[[133 126 104 136 141 128 102 128 124 115]
 [120 135 142 128 125 131 143 117 127 138]
 [135 114 118 127 122 123 128 140 130 116]]
:
[[115 124 128 102 128 141 136 104 126 133]
 [138 127 117 143 131 125 128 142 135 120]
 [116 130 140 128 123 122 127 118 114 135]]

[[132 107 123 104 145 121]
 [127 150 136 123 130 140]
 [123 145 130 118 132 136]
 [134 127 130 127 123 128]
 [115 108 111 102 153 107]
 [144 121 113 137 122 109]
 [131 128 124 124 126 129]
 [141 113 117 130 123 126]]
:
[[121 145 104 123 107 132]
 [140 130 123 136 150 127]
 [136 132 118 130 145 123]
 [128 123 127 130 127 134]
 [107 153 102 111 108 115]
 [109 122 137 113 121 144]
 [129 126 124 124 128 131]
 [126 123 130 117 113 141]]

[[129 139 151 129 129 144 127 115 107]
 [124 122 123 128 142 119 107 135 138]
 [133 139 131 124  98 133 138 118 124]
 [131 134 126 132 128 127 125 154 132]]
:
[[107 115 127 144 129 129 151 139 129]
 [138 135 107 119 142 128 123 122 124]
 [124 118 138 133  98 124 131 139 133]
 [132 154 125 127 128 132 126 134 131]]

[[141 137 126 139 135 124 137 120]
 [117 135 133 122 129 119 122 133]
 [118 136 133 124 130 122 124 135]
 [137 129 127 118 150 121 116 133]
 [122 115 126 120 121 134 121 139]
 [126 130 128 131 125 129 127 129]
 [110 138 139 124 131 114 119 138]
 [136 135 117 145 118 127 135 113]
 [128 128 129 130 130 126 127 132]
 [127 119 126 125 127 132 122 135]
 [132 125 117 137 123 131 129 120]]
:
[[120 137 124 135 139 126 137 141]
 [133 122 119 129 122 133 135 117]
 [135 124 122 130 124 133 136 118]
 [133 116 121 150 118 127 129 137]
 [139 121 134 121 120 126 115 122]
 [129 127 129 125 131 128 130 126]
 [138 119 114 131 124 139 138 110]
 [113 135 127 118 145 117 135 136]
 [132 127 126 130 130 129 128 128]
 [135 122 132 127 125 126 119 127]
 [120 129 131 123 137 117 125 132]]

[[133 128 132 124 127 128 130 120 129 132 124]
 [114 132 142 132 106 124 126 127 140 121 136]]
:
[[124 132 129 120 130 128 127 124 132 128 133]
 [136 121 140 127 126 124 106 132 142 132 114]]

[[134 154 134 148 141 111 114 127 140 143 144 127 133 113]
 [148 111 132 121 125 154 152 140 136 132 118 120 136 144]
 [110 133 131 122 137 136 133 140 118 123 145 154 133 142]]
:
[[113 133 127 144 143 140 127 114 111 141 148 134 154 134]
 [144 136 120 118 132 136 140 152 154 125 121 132 111 148]
 [142 133 154 145 123 118 140 133 136 137 122 131 133 110]]

[[151 152 154 155]
 [134 138 141 143]]
:
[[155 154 152 151]
 [143 141 138 134]]

[[133 122 110 125 122 133 122 129 123]
 [134 136 125 118 138 135 126 117 123]
 [133 132 114 120 133 134 125 121 123]
 [135 118 106 125 118 135 121 134 124]
 [132 118 125 128 118 133 122 133 123]
 [134 127 140 122 130 134 125 124 124]
 [134 125 126 121 125 136 124 128 124]]
:
[[123 129 122 133 122 125 110 122 133]
 [123 117 126 135 138 118 125 136 134]
 [123 121 125 134 133 120 114 132 133]
 [124 134 121 135 118 125 106 118 135]
 [123 133 122 133 118 128 125 118 132]
 [124 124 125 134 130 122 140 127 134]
 [124 128 124 136 125 121 126 125 134]]
---
[[125 119 133 105 151 136 102 150 108 118 144 131 155 103 124]
 [116 135 116 126 135 154 150 145 151 150 141 118 149 117 111]]
:
[[125 119 133 105 151 136 102 150 108 118 144 131 155 103 124]]

[[122 128 121 137 111 130 136 135 142 131 124 127 131]
 [117 137 132 143 110 118 121 130 133 121 142 140 158]]
:
[[122 128 121 137 111 130 136 135 142 131 124 127 131]]

[[129 130 123 111 106 154 126 124 134]
 [131 120 121 141 148 101 118 119 116]
 [130 119 121 119 147 108 127 120 119]
 [131 126 126 115 116 139 127 126 117]
 [131 124 124 120 129 127 126 124 119]
 [130 126 126 131 127 122 120 124 114]
 [130 116 116 113 154 109 129 116 132]
 [131 125 126 115 122 134 128 126 118]
 [130 122 120 141 139 109 118 119 118]
 [130 122 124 121 132 119 125 123 114]]
:
[[129 130 123 111 106 154 126 124 134]
 [130 119 121 119 147 108 127 120 119]
 [131 124 124 120 129 127 126 124 119]
 [130 116 116 113 154 109 129 116 132]
 [130 122 120 141 139 109 118 119 118]]

[[124 126 122 124]
 [128 138 144 139]
 [124 147 154 146]
 [124 149 154 146]
 [127 127 127 127]
 [129 130 132 131]
 [127 140 147 141]
 [124 126 122 124]
 [125 126 123 125]
 [127 141 148 142]]
:
[[124 126 122 124]
 [124 147 154 146]
 [127 127 127 127]
 [127 140 147 141]
 [125 126 123 125]]

[[133 135 128 130 124 137 125 136 135 130]
 [136 145 119 121 119 142 117 149 139 147]
 [134 125 145 114 151 135 102 123 130 123]
 [137 121 129 119 135 138 103 116 135 119]
 [117 110 136 122 122 118 108 111 122 113]]
:
[[133 135 128 130 124 137 125 136 135 130]
 [134 125 145 114 151 135 102 123 130 123]
 [117 110 136 122 122 118 108 111 122 113]]

[[132 104 136 150]
 [125 131 129 129]
 [126 124 127 127]
 [130 122 124 125]
 [120 128 131 131]]
:
[[132 104 136 150]
 [126 124 127 127]
 [120 128 131 131]]
